A state moves one step at a time under one of 7 hidden systems, and each row is a state written as 20 numbers. Each run below is a few steps of one system.
k_8, path 1:
[[-11 -12  22 -29 -13 -21 -26  -2   3   4 -33  -1   0  -4  -5  -2   0 -10
  -12 -14]
 [ -7  18 -10  28  10  40   2   2   4  -4   6  -8  -3 -15  10  18 -20  14
  -21  -3]
 [ -4  11  14 -16   9 -42   5  12  23   0  21   2  -3 -21 -12  -4  18  -8
   10   9]
 [ 21 -13  -5 -26  14  41 -12  -8   1   1  -8  -6  12  13  12   1  11 -10
  -14 -11]
 [-15  -4  13  23 -20  -2   6  24  -9  16   5   6 -21 -27  12  -7  -5   0
   11 -18]
 [ 21  12 -20 -14  13 -13  -5  12  -6  -7  -2 -10 -13   8 -12   0  -1  -7
  -32  31]
 [ 19   1  27   9  21   2  -7  -5   1  21   3  -1   5   4   9  10   3  23
   28 -25]
 [-24  10   1 -29 -15   2   0   2   0 -12 -19  -4 -14 -12  14 -31 -20  -3
   -8   9]]
k_192, path 2, 8 rows:
[[-16  -2  -7  -2 -41 -20  13 -12 -15 -12   4  -6  -4   4 -27   5 -12 -10
   -6   9]
 [ 23  24  -9  -3  13   6  22 -10 -12  -3  22 -15 -10  16  -3  -3 -13  20
   12  20]
 [-15  -3  10 -27  -3 -14   7 -16  14 -11  -3  11  13   7   7 -32   4   0
   34   4]
 [  1 -12 -33   8  -6  26   1  -6  -8 -17 -16  11  13  25   3 -16  -3  -8
  -13  19]
 [  7  -4  -4  37  -2 -34   8   1  -6   4   3  15   8  19 -17   8   5   9
   22   9]
 [  2  10   6 -17   3  -4  -7 -37   6 -11  -7 -14  18  19 -20  20 -13  15
   -3  -2]
 [-20   9  -7  17  -4  30  24 -15  14 -13  25   4  12  -8   6  -4  -8   8
   22  -2]
 [ 11 -12 -18 -18   4 -12  11  -3  14 -13  21   4  16   7 -18  -5  30 -25
    0  20]]
k_8, path 3:
[[ 31  11 -20  -8  24  -8  13  10  -3  -4  16  -1  -8  15  -2 -15  11  -1
    2  33]
 [ 16 -19  22  -6   6  -5 -15  -2 -11  19 -21  10   4  18  13 -12   8   9
   27 -21]
 [-24   8  -7   7 -17  11  -8   4 -12  -7 -33   0 -14  -1  12 -17 -31   8
  -17   7]
 [  2  19 -10  32  32 -23  -2   8  18  -5   6  11   8  -1  -8  10   1  17
    1  19]
 [ -7  -7  22 -34   9 -12 -21 -21  23  -5 -16  -3  24   1  -6   5  11  -2
    2 -14]
 [-28   0  -5  12  -9  47   3  -2  10  -6   3   2   7 -22  17   1 -10  -5
   -7 -15]
 [ -3  -2 -12  10  -4 -27   9  24  12  -2  23   7  -6 -21 -15   4  22 -22
  -12  17]
 [ 36 -14   8 -17   9   9 -13  -7  -9  14   2 -15   8  13  -9  25  17  -9
  -14 -15]]
k_172, path 4 (8 x 20):
[[ 17  13  24   0  11  -4 -11 -18  -8  12  -8 -16   1  14  -6  24 -15  29
    8 -17]
 [-29  21   8 -16  -1  23  11  -5  16 -10   7  -7  -6 -26  20 -20 -17   5
    7  -3]
 [ 17  -5 -24  18  19   3   9  25   7   1  18  15  -1  -1   8 -13  25 -14
    1  20]
 [ 15 -23  16 -22  -4 -31 -21   2  -7  14 -23   5   1  16  -9  -1  17 -11
    0  -9]
 [-17  -1   2  14 -25  28  -9 -10 -17   0 -22 -10  -5  -2   4  11 -27   6
  -18 -15]
 [-10  31  -3  29  11 -18  14   9  11  -5  19  -3  -9 -15  -7   8 -15  20
    6  16]
 [ 20   7   6 -32  38   2  -9  -5  25  -1   5  -2  13   4   7  -5  19   0
    3   5]
 [-11 -31   8   2 -18  20  -4   6  -4  10 -10  16   4  -5  20 -18  13 -15
   15 -24]]
k_947, path 5 (8 x 20):
[[-13 -19  -2 -13 -19  -9 -23  10   1  -1 -31   4  -1  -8  -3  -3   5 -23
  -30  -4]
 [ 14  13  -8  40  12   8  -5   7  -7   9   4  -6  -5  -1 -10  36 -10  15
  -21   0]
 [ -4  29  23 -29  14 -22   0  -8  16  -1   9 -19  -8 -14  -5   1  -9  14
    6   3]
 [ -9  -1 -10  -6   6  50  11 -10   9 -10  10   2  10  -4  24 -16  -1  -1
    9  -5]
 [ -4 -20   4   9  -8 -20   0  28   6  11   9  18  -6 -19   4 -10  28 -23
    6  -4]
 [ 27 -13   0  -9   1   9 -22   0 -19  13 -22 -10  -3  16  -5  18   4  -5
  -28  -9]
 [ -9  26  13  21  -7  -8   8   6 -14   9   3 -14 -24 -11   1  10 -32  25
    4  -4]
 [  0  22 -14 -31  20   5  10  -3  15 -19   7  -9  -3  -2   6 -24  -2  -2
   -4  29]]
k_590, path 6:
[[ 19  17   8 -35   5  -7   8  -5 -16   1   1 -19 -20  13   3 -19 -13  11
   10  12]
 [ -1  -4   0  10   0   2  11   7  -9   3  -5  17  -5  13  23 -37  -5  11
   37   5]
 [  0 -12 -14  -2   0 -38  -7  11   2  -7 -18  19   5  14 -11 -21  15 -13
    1  24]
 [  9  -7  -3  36  11  -9 -21  -3  -7   7 -27  11  12  22  -8  21  -4  16
   -6  -3]
 [-30  13  21   1  -2 -24 -13 -15  23  -6 -13  -1  13 -14 -14  18 -12  11
   -1  -9]
 [-13  17 -14   3  19  34   3 -21  23 -20   7  -4  21  -4   2  10  -9   8
  -10   8]
 [ -3 -15   4  -4   1  17  10  -4  20  -1  32   4  18 -16  -2  10  28 -18
   12 -17]
 [  8 -18  -9 -22 -25  28  -1  -6 -17   0   1 -14  -3   2  -5   7   5 -25
  -25  -8]]
k_172, path 7:
[[  5   2  13 -22  23 -33  -9   9  18   2  -9  11   2   3   8 -25  16   2
   20   9]
 [ -8 -24  -8  -2  -5  28 -21   3   0  -1 -31  11  12   5  15 -11   6 -16
  -18  -9]
 [-19  -3   2  42 -18 -27  -5  11  -3   5  -7  12  -2  -9 -14  16  -7   3
   -3  -5]
 [  6  23   6 -13  23  -4 -13 -13  19  -6   3 -19   8  -6 -15  30  -6  11
  -24   3]
 [ -3   1  21   3  14  25   5  -6  14  11  17   1   9 -15  20   2   6  11
   29 -27]
 [ -7  -7  -9 -14 -10   0  10  24   9  -3  18   3 -12 -26   2 -13  20 -32
  -13   9]
 [ 40 -16  -3  15   2  -5  -7  11 -25  21  -4  -3  -9  21  -6  16  13  -3
   -9  -5]
 [-10  10  25 -19 -21 -12  -6  -7 -15   6 -18 -16 -21  -4   0  -3 -28  13
    2 -11]]
k_590, path 8, 8 rows:
[[-17  23   0  23  -3  24   8   1   5   0  17 -14 -10 -27   1  24 -21  13
  -15  -8]
 [ 11  16   9 -34  18   6  12  -2  18   0  32 -16  -3 -19   3   1  13  -4
    4   1]
 [ 11 -16  -2 -14  -3  41   3   7 -12   8  -1   0  -6   1  27 -22   9 -12
    6 -11]
 [ -1 -13  -6   5 -27 -20   8  28 -19   9   4   5 -24 -12  -4 -14   8 -22
   -8   5]
 [ 31  14  -3   6  14 -18  -8  14 -22  12 -10 -12 -21  15  -5   7 -10  16
  -13  13]
 [ -8  12  29   2  13 -21 -12   2   5  12 -18   6  -6  -2  15 -13 -14  27
   27 -10]
 [-22   9 -16  -4  17  -2  -7   5  24 -20 -22  16  10  -4  12 -27  -3   1
   -7  23]
 [  8 -14 -13  34  21   1  -9  13  18   3   4  22  20  -1   0  14  24  -8
   -3   0]]
k_616, path 9, 8 rows:
[[-12  -4   8  -6   7 -20  10   6  23  -2  16  19   8 -12   7 -24  20  -5
   33   3]
 [  6 -28 -24   2  -5  16 -13   2  -4  -5 -21  14  17  17  -1  -5  15 -23
  -21   4]
 [ -3  -7  14  32 -27 -15   5  -3 -19  14   6   1  -3   2 -15  24  -7   9
   12 -22]
 [ -1  24  -3 -26   0  -5   3 -25   3 -18   2 -23   1   8 -20  11 -17   7
  -17  17]
 [  3  10   3   4  16  25  20  -7   5   1  18   4   3   4  23 -19  -4  19
   37  -2]
 [ -7 -19  -3 -25  -5 -21  -3   9  16  -8  -4  15   9  -3  -3 -24  26 -27
    2   9]
 [  8 -23 -16  33 -17  19  -4   6 -27   7 -17   7   1  20   2   7  -2  -4
   -9  -5]
 [ -3  11  16   2 -17 -42   2  -9  -8   4   5 -12  -7   0 -28  20 -13   8
    4  -3]]
k_947, path 10, 8 rows:
[[ -7   5  11 -15  23  22 -21   5  15   2 -27   4   3  -8  31 -18  -6   9
   -3  -9]
 [-23   1   1  21   6   8 -14  27  14   4 -13  11  -6 -33  18  -3   0  -5
  -18  -9]
 [ 14   6   5  -6  30   1 -23  20  16   8  -6  -6  -5 -20   2  18  11  -6
  -33   0]
 [  4  16  25  -1  17  20 -11   8   5  18   2 -14 -11 -22  18  15  -9  18
   -3 -24]
 [-13  14   4 -22   1  21   6  18  11  -2  10 -11 -20 -35  19 -14  -2  -9
  -15   0]
 [ 23  -4  -6   5  24  22  -3  29   2  15  10   3 -12 -11  22 -10  19  -8
   -5   0]
 [ 11  -4  23 -12   5  -8 -20  25 -11  22 -21  -2 -24 -11  20 -11  -1   1
   -4 -15]
 [ -3  14  -7   4   3  22  -9  19 -12   1 -20 -10 -24 -11  19  -8 -23   7
  -29   6]]
k_473, path 11:
[[  7  -4 -30  12   7  20   3  -4   7 -15  12  -2  16   4 -14  21  13 -17
  -29  14]
 [ 18 -12  19   3 -11  -2  -2  -4  -8  20  19 -12   0  -6 -15  34  14  -6
    1 -29]
 [-17  12   7 -28 -21  26  10 -20  -4 -10   8 -23  -8 -12   1   1 -20  -1
   -9  -7]
 [ 20  12  -9   8   3  12  31  10 -15   5  34  -7 -18   2   7 -12   0   5
   21  11]
 [ 15  -5   8 -39  -2 -28  -6  12  -9   7 -11  -6 -17   5   0 -25   8 -12
    1  10]
 [ -6  -8  -2  19 -14  12  -9   5 -23   6 -34  10 -11  14  18 -20 -23  12
    5  -5]
 [-23  14  -5  22   1 -42   0  12  13  -8  -5  13  -4  -9 -10  -7  -7   7
    4  22]
 [ 16  10   1   1  38  -2 -24  -8  14   0 -21   2  16  16   0  13   0  19
  -10   5]]
k_473, path 12, 8 rows:
[[ -1   6   5 -38  23  -1 -17 -12  30 -12  -7  -7  18  -5  -4   4  10  -7
  -16   4]
 [  6 -23  -5  26  -2  43   3  -1  -4   9   7  11  13   2  16   5  12  -5
   11 -21]
 [-13  -4  -8 -10 -26 -20   9   4   4  -9  17  -6  -3 -18 -24   9  12 -28
  -21   7]
 [ 28   8   1   7   1  21   1  -9 -27  13   1 -22 -11  15  -3  24 -17  16
   -8  -9]
 [-17  12  26 -22 -13 -14  12   0   7   3  16  -6 -14 -22   8 -17  -4   2
   26 -12]
 [ 13   9 -26 -11  13  20   7   2  -9 -13  -7  -3  -7  17  15 -27  -8   0
   -8  31]
 [ 10 -20  10  16  -3 -33  -6  24  -9  19  -6  19  -8   3   2 -11  18  -5
   21  -7]
 [-22   4  -2  -8  -9  -6 -21  -7   1 -11 -41  -2   3   4  -4  -1 -22   3
  -26   6]]
k_192, path 13:
[[  8  -1  10 -14  26  33 -15  10  13   9  -6   1   0 -13  30 -10  10   0
   -4 -15]
 [-14 -24   3  11 -17  -7 -14  27   2  11 -14  16  -6 -20   7  -4  15 -23
  -13 -14]
 [ 24   5   2  10   4  -5 -16  18 -19  18  -9 -14 -19  -2  -7  26  -4   2
  -32  -3]
 [-11  18  35  -3   3 -14  -7   6   4  16   0 -10 -18 -25   9   7 -15  18
   10 -20]
 [-16  13  -2 -26   8  20  -8  11  18  -7  -7 -10 -10 -28  15 -12  -6 -10
  -28   5]
 [ 13  -8  -3  18  19   4  -6  37   4  15   1  15 -12 -14  23 -15  18  -5
    1   0]
 [  6 -17  18  -8  -1 -21 -34  12  -3  15 -32   3  -2   0  -3   9   7  -7
  -20 -14]
 [-11  14  10  26  -5  18 -11   8  -9  10 -11 -11 -17 -18   8  20 -26  18
  -19 -17]]
k_616, path 14, 8 rows:
[[-33   3 -12  16 -16  -4  -4  21   2  -8 -19  11 -13 -21   8 -18 -14  -8
  -19  12]
 [ 23   9 -12  35  25 -20  -7  16   0   7   3   5  -1   6 -13  23   7  10
  -11  15]
 [  1   2  30 -15  16  -2 -27 -20  15   5 -20  -6  18   1   0  18  -6  18
    3 -24]
 [-36  12  -5   6  -6  28   7  -1  22 -14   7   0   5 -31  10  -1 -11  -3
  -10  -3]
 [ 23  -2 -15  13  19   1  11  15  12   3  34   2   3  -9  -9  13  30 -15
   -6  10]
 [ 22 -22  23 -23  -2  12 -17  -9 -11  18  -9 -10   4   7   2  14  13  -8
   -2 -30]
 [-25   7   6  -6 -35  13   9   3 -13  -2   2 -16 -24 -22   6  -5 -22  -4
  -10  -9]
 [ 26  21 -17   1  17  -9  14  18  -8   1  21 -10 -22   2  -2  -6   1   3
   -6  29]]

Which system made each of these runs?
path 15:
[[ -1  14 -12  42  -3   0  22  -7  -9  -5  20  -1   0   8 -13  16 -15  19
   14   9]
 [  0   4   6 -40   4 -29   6 -19  14 -13   5  -3  12  11 -15 -16   9  -5
   17  16]]
 -> k_947
path 16:
[[-21  -5   9 -14 -18  -5 -20  14   4   3 -25  -5 -13 -25   2   0  -6 -14
  -32  -8]
 [  5  26 -10  30  17  14   5  19   1   3  14 -10 -16 -16   7  17 -14  13
  -20  10]]
 -> k_590
path 17:
[[ 10   8  14 -25  -4   1  20   6  -9  10  20 -11 -23  -9  12 -24   1   1
   24  -2]
 [  8  -2 -11 -21  -6   1   6  14 -18  -2 -14   0 -21  12  16 -41  -5  -7
    1  20]]
 -> k_473
path 18, 2 rows:
[[ -6 -11  -2  34  -5  14  17 -12   2   0  20  16  18   4   2   4   6   6
   33 -13]
 [ -4 -19   4 -30 -22 -29  -2  -6   2  -5   0   1   6   0 -21  -2  18 -26
   -5   0]]
 -> k_947
path 19, 2 rows:
[[ -4  -7 -13  14 -16  49  20  -3 -14  -1  10   3  -4   3  19 -14  -8  -1
   10  -6]
 [  4   3 -11   2  -9 -44  16  14  -5  -4  12   5 -13   3 -18 -14   8  -9
    8  28]]
 -> k_172
path 20 (2 x 20):
[[ 20  -9  15  21  25  -3 -11  -4   7  17   3  10  17  10   2  20  17  15
   22 -21]
 [-27  -4  17 -31 -19   1  -6  -1  13  -3  -2 -10  -2 -30   0  -2   0 -20
  -14 -15]]
 -> k_172
path 21, 2 rows:
[[-10 -18   5 -14 -21  11   1 -11 -14  -1 -24  10   4  18  16 -33  -9  -1
   24  -7]
 [-19   1 -30  23 -18  -8   7   4  -6 -20 -10  11  -2   7 -11  -9 -13  -8
  -15  28]]
 -> k_172
path 22, 2 rows:
[[ 10   1  32 -13   9  -5  -6 -15   9  15  17 -13   8  -7  -8  27   9   8
   15 -28]
 [-14   0   3 -21 -28  33  16 -11  -8  -4  17 -19  -7 -16   4  -1  -8 -14
   -4 -15]]
 -> k_947
path 23 (2 x 20):
[[ -4  15   9 -10   4  42  13 -22   1  -4  10 -15   0   0  17  -6 -20  17
   16 -11]
 [  5  -2 -12 -11   1  -6  26  11   7  -3  29   9  -5  -4   5 -29  21 -18
   20  16]]
 -> k_473
path 24:
[[  7  -6 -23  28  -5 -19  12   6   1  -5  21   7   7   5 -27  18  18 -16
   -7  19]
 [ 19 -15  18 -20 -13  -6  -4 -26 -12   8   4 -14  11  18 -23  25   8  -2
    3 -19]]
 -> k_8
path 25, 2 rows:
[[ 15  10 -25   7  13  21   9   8   3  -7  25 -12  -2  -8  -8  19   8 -11
  -32  16]
 [ 21  -9  28 -12   3   8  -1   3  -6  25  16 -13  -7 -10   5  14  12   1
   12 -31]]
 -> k_590
path 26:
[[-16   8   7 -16 -15  13   6 -27 -10 -11 -17  -7   0  16   7 -18 -29  18
   17  -2]
 [-17  11 -28  17   2   7  20  -2  11 -24   7  13   8   6   3 -23  -9   3
    9  29]]
 -> k_172
path 27, 2 rows:
[[ 14 -13  18 -12  14  18  -4  15   1  20   3   4  -4 -12  26 -14  18  -3
   18 -23]
 [ -2  -3  -6  -4  -9   3 -10  31 -14   8 -19   0 -28 -14  16 -22  -6 -12
  -22   6]]
 -> k_8
